[[  3.4   7.6 -12.4  14.4]
 [  0.5  -1.4  34.2 -41.9]
 [ -4.9  10.1  16.8  11.6]]
:
[[ 3.4  7.6]
 [ 0.5 -1.4]]

[[49.6 12.0 50.1]
 [ 2.4 -3.6 13.4]]
:
[[49.6 12.0]
 [ 2.4 -3.6]]

[[53.0  9.8 30.3]
 [12.3 -6.2 18.0]]
:
[[53.0  9.8]
 [12.3 -6.2]]

[[-10.7  -7.8 -13.8  25.1  23.8]
 [-46.8   0.1  -6.4   6.5  -9.3]
 [-16.5   2.9  -0.3  -2.4 -11.7]]
:
[[-10.7  -7.8]
 [-46.8   0.1]]

[[ -3.4  24.1  -2.3]
 [ 28.1  -3.5  13.8]
 [  8.8  53.0   3.0]
 [  2.8 -33.5  -3.1]]
:
[[-3.4 24.1]
 [28.1 -3.5]]

[[ -7.3  38.6  26.0 -18.7  20.5]
 [-30.4 -30.1  -8.4  39.0  21.6]
 [  6.0 -15.6 -16.7 -36.8  18.4]
 [ 42.7   1.3  31.0 -10.7 -24.4]
 [-19.1 -16.0  -7.5  13.1   5.5]]
:
[[ -7.3  38.6]
 [-30.4 -30.1]]

[[10.8 12.2 20.0]
 [32.7 14.9 21.2]
 [22.7 39.5 29.2]
 [ 8.3 34.1 16.5]]
:
[[10.8 12.2]
 [32.7 14.9]]
